Each named move below is a turn or a mirror, shown by a few rows before and after it. Which moves, in which order, take the first row of each later pair to the second? The first pair is answered.
E:
[-0.75  1.44 -3.04 -0.57  1.63  0.16 -0.81 -1.34  3.48 -0.62  1.90]  ->  [ 1.95  0.89 -0.25 -0.25  0.76  2.26 -0.89 -1.16  1.51  2.78  2.96]
[-0.77 -1.11  1.34  0.90  1.98  0.93  0.35 -0.46 -1.37  1.11  2.90]  ->  [-2.40 -0.66 -0.36  1.18  2.50 -0.46  0.50 -0.44 -0.10 -0.95  2.26]
[-2.29  0.63 -1.51 -0.65 -0.77 -1.62 -0.36 -0.08  0.76 -1.19 -1.41]  ->  [ 0.64 -0.29  1.62 -0.58 -1.81  0.92 -0.91 -0.12 -1.07  2.37 -0.16]
[ 2.24 -0.91  1.45 -0.49 -3.65  0.91  0.43  1.34  0.36  1.28 -0.95]  ->  [-0.26 -0.20 -1.39 -0.47 -2.49 -1.36  0.75  1.41  2.05 -2.20 -1.90]
W:
[-0.47 -1.82  2.65 -1.60 -0.94  1.21 -0.94 -0.34 -1.12  0.92 -0.87]  ->  [-0.56 -2.25  2.20 -2.08 -0.90  0.94 -0.82 -0.57 -0.40  0.19 -1.13]
[ 1.18  0.45 -1.87  0.44 -1.61  2.41  3.07  3.00 -0.14  0.74  0.11]  ->  [-0.80  1.28 -1.22  0.33 -1.19  0.01  1.96  3.03 -2.60 -0.49 -2.88]
[-0.21  0.43  0.32 -0.85 -1.36 -0.46 -0.17  0.61 -0.43 -0.54 -1.52]  ->  [ 0.42 -0.36 -0.04 -1.29 -1.41  0.13  0.23  0.48  1.38 -0.48 -0.31]
J:
[-1.10  2.24 -3.17  0.66 -0.06 -0.57  0.03  0.39  0.94 -0.08  2.40]  ->  [-0.33  2.75 -0.16  0.47 -1.29 -1.03 -1.13  0.85 -2.81  1.84  0.15]
[-1.32  1.29 -1.35  0.88  0.41 -0.52  0.63  0.42  0.63 -1.30 -0.56]  ->  [-1.02  1.71 -0.19  1.70  0.34 -0.26  0.04  0.36 -1.56 -0.02 -0.74]
[-1.30  1.82  1.53 -0.55 -1.64 -2.21 -1.47  0.16 -3.29 -0.53 -4.02]  ->  [-2.32  1.17 -3.53  0.67  1.73 -0.71  0.56 -0.31  3.01 -3.48  0.62]

(two moves a pair)
[-1.03 -0.47 -2.77  1.45 -0.73 -0.98  0.12  1.66 -0.86 -1.33 -0.75]  ->  [ 1.54 -1.52 -1.04  1.31 -1.72  1.37  0.24  1.54 -0.53  1.54  1.21]
W E
[ 2.09 -0.14 -2.60 -0.44 -0.72  2.06  0.76  1.38  0.54  0.59  1.00]  ->  [ 2.01 -0.16 -2.51 -1.25 -1.57  1.44  0.31  1.32  1.06  0.17  0.18]
J J
[-0.09 -1.12  2.96 -0.78  0.00  1.71 -2.67 -1.07 -0.95  3.06 -1.50]  ->  [-0.30 -2.19  0.95 -2.44 -0.73  1.80 -1.69 -1.24  3.45  1.12 -0.22]
J E
[ 1.17 -0.35  2.11 -2.10 -3.88  0.05 -0.49  1.42  0.17  1.94 -1.81]  ->  [ 0.69  2.00 -0.05  2.63 -0.04  1.16  0.28  2.33 -3.00  3.08  0.46]
J W
[-1.27  0.37 -0.65 -1.21 -3.95 -0.40  0.72  0.71  1.13 -0.40 -0.88]  ->  [-0.71  1.26 -0.09 -0.24 -3.92  0.19  0.59  1.29 -1.18  0.56 -0.89]
W W
[ 1.38  1.84 -0.21  0.28 -2.10  0.19  0.81  0.28 -2.48  1.08  1.36]  ->  [ 1.33  1.17 -0.93 -0.98 -3.53 -0.14  1.12  0.11  0.10 -0.08  1.21]
J E
[ 1.72 -2.41  1.30 -0.59 -1.33  2.45  0.54 -0.66  1.71  1.78  2.17]  ->  [-3.08  0.53 -1.01  0.75  0.29 -2.36  0.08 -0.34 -1.46 -2.17 -2.59]
W E
[ 3.35 -2.16 -0.39 -1.35 -1.70  1.02  1.10  0.99  1.00  1.65  2.37]  ->  [ 1.15 -0.32  1.22 -0.81 -1.12 -1.83 -0.64  1.30 -4.16  1.41 -1.78]
J W
[-0.32  0.95 -1.18  2.04  1.85 -0.25 -0.25  0.65 -1.41  0.96  1.37]  ->  [-1.01  0.36 -2.63  0.93  1.15 -0.69  0.30  0.53  1.05 -0.62  1.39]
J J
[ 2.28 -0.63  0.83  2.64 -0.19  1.23  0.12  0.26  0.33  0.27  2.82]  ->  [ 0.87  0.64 -0.90  3.68  0.58  0.15  0.41  0.72 -0.92 -1.29  2.00]
E W
[-0.86 -2.12  2.49 -1.79 -1.61 -0.07  0.48 -0.48  2.87  1.23  0.67]  ->  [-1.73 -0.73  3.35 -0.74 -1.34 -1.50 -0.31  0.15 -1.29  1.70 -1.90]
W W
[-0.93 -0.02 -2.62  0.75 -0.87 -2.36 -0.45 -0.09  1.33 -0.59 -0.83]  ->  [ 1.47 -1.35 -1.38 -0.21 -2.32 -0.65 -0.10 -0.08  2.42  1.19  0.38]
E J
[ 0.27  0.41 -3.20  0.96  2.97  0.59  0.31 -1.56  2.37 -4.28  0.53]  ->  [ 3.26  1.47  1.55 -0.72 -2.93 -0.09 -0.84  0.22 -3.13 -0.82 -3.62]
W J
[-1.52 -1.33  1.79 -2.48 -0.47 -1.29 -1.60 -1.55  0.77 -0.64 -0.79]  ->  [ 0.96 -1.48  1.98 -1.22 -0.60  1.50 -0.54 -1.00  0.84  1.73  2.24]
W J
[-0.77 -2.40 -1.00 -2.35  3.04  1.72 -1.39 -1.74  5.68 -3.19  1.21]  ->  [-3.80  0.56 -1.03  0.67  5.58 -0.60 -2.56 -1.40 -0.52 -3.66 -1.52]
J E
[-2.19  1.55 -1.11  1.38  2.22 -0.78  0.00  0.39 -1.31 -0.77  0.10]  ->  [-2.61  0.31  0.46 -0.53  1.93 -1.81 -0.96 -0.44 -0.66 -1.40 -1.25]
E W
[-0.19 -1.37  2.58 -1.83 -0.60 -0.12 -1.52 -1.10 -0.37  0.10 -1.79]  ->  [ 1.05 -1.55  2.71 -0.91 -0.82  1.43 -0.93 -0.78 -0.42  1.89 -0.22]
W W
[ 1.42  0.87 -0.91  1.91  1.68  0.18  0.08 -1.83  2.09 -0.46  1.59]  ->  [ 0.88  2.02 -0.79  2.72  1.80 -0.47 -0.36 -1.50 -0.41 -0.37  0.35]
W E
[ 1.26 -1.95  1.20 -3.41 -3.07  0.76  0.03 -0.05  3.43  0.18 -0.39]  ->  [-0.47  1.23  2.13  1.87  1.97  0.38 -1.21 -0.20 -4.51  1.95 -0.86]
J W
[-1.16  0.42 -1.86  0.95  3.26 -0.92  0.28 -1.37  0.59 -1.06 -0.47]  ->  [-0.75  0.09  1.04 -0.15  2.69 -1.27 -1.09 -1.96 -1.63  0.62 -1.88]
E W
[ 0.51  0.53  1.34  2.20  1.64  0.69 -0.31 -1.14 -1.30  2.26  1.44]  ->  [-1.36  0.52 -1.42  2.12  2.36 -0.19  0.50 -1.22  1.44 -0.77  1.84]
E W
[ 1.03  0.24 -1.47  0.73  0.72  1.67  0.87 -0.61  3.59 -0.04  3.29]  ->  [-2.57  1.91 -0.61  0.50  1.66 -2.77 -1.00 -0.91 -0.83 -2.22 -1.99]
W W
[ 0.12 -2.97 -1.74 -0.36 -4.04  0.76  2.08 -1.65  2.64 -0.96  1.33]  ->  [-2.10 -0.23 -3.68  2.22 -2.96 -0.88  2.18 -0.42 -0.77 -2.31 -0.43]
W E
[ 0.41 -2.68 -3.54 -1.02 -0.64  1.88  1.19 -0.07  3.11 -1.50  0.17]  ->  [ 1.68 -1.53 -2.02 -1.34 -4.16  1.12  0.91  1.57 -0.47  0.24 -2.31]
W J
[-1.51  0.58 -0.16  0.27  1.26 -0.86 -0.68 -1.42 -1.02 -1.02 -0.70]  ->  [ 0.52  0.34 -0.08  1.18  1.00  1.46  0.05 -0.70 -0.69  0.75  1.91]
W W
[-0.31 -1.14  3.95 -2.67  1.03 -0.50 -2.19 -1.71 -1.87  1.67 -1.97]  ->  [ 0.71 -2.52  2.53 -2.77  1.72  1.77 -1.02 -2.12  2.24  1.67  1.62]
J E
[ 0.14  0.60  0.64  0.50  0.22  0.12 -1.06 -0.35 -3.43  1.33 -0.36]  ->  [ 1.79 -0.93  1.04 -1.57 -2.05  1.12 -0.52 -0.29 -0.24  1.50  0.28]
J E
[ 0.15 -1.59  1.31 -1.42 -2.51 -0.50  0.42  0.75 -0.85  0.66 -4.92]  ->  [ 2.31 -2.05  1.13 -0.91 -2.90  2.05  1.48  1.21  0.50  2.28 -2.17]
W W
[ 1.29  1.04  0.27  2.17  2.71 -1.11 -0.59 -1.61 -2.29  0.24 -0.13]  ->  [ 2.02 -0.33 -0.59  1.11  2.49  0.10  0.22 -2.11  1.99 -0.31  2.10]
W W
[-0.94  0.44  1.01  2.43  4.24 -0.77  2.06 -0.94 -4.23 -1.24 -1.85]  ->  [ 1.60 -1.67 -0.27  1.84  3.55  2.59  3.71 -1.17  1.42 -0.41  2.88]
W W
[ 1.55  0.31 -0.27 -0.37 -2.46  0.72 -0.84 -0.11  1.67  0.10 -1.58]  ->  [ 0.24  1.08 -1.34  0.30 -2.17 -0.12 -0.83  0.06  0.97 -0.91 -2.19]
W E
[ 1.52 -0.61 -0.70 -2.35 -1.84 -0.03  0.91  0.45  5.14 -2.05  1.03]  ->  [ 3.93 -0.13  1.99  0.35 -0.19  2.75  0.53  0.47  0.64  2.71  3.20]
E J
[ 0.38  1.20 -1.03 -1.28 -4.14 -2.21  0.44  1.01  0.68 -1.67 -2.62]  ->  [ 1.36  0.55 -3.04  0.85 -0.78  1.32  1.86  0.70  3.46 -0.42  2.78]
E J
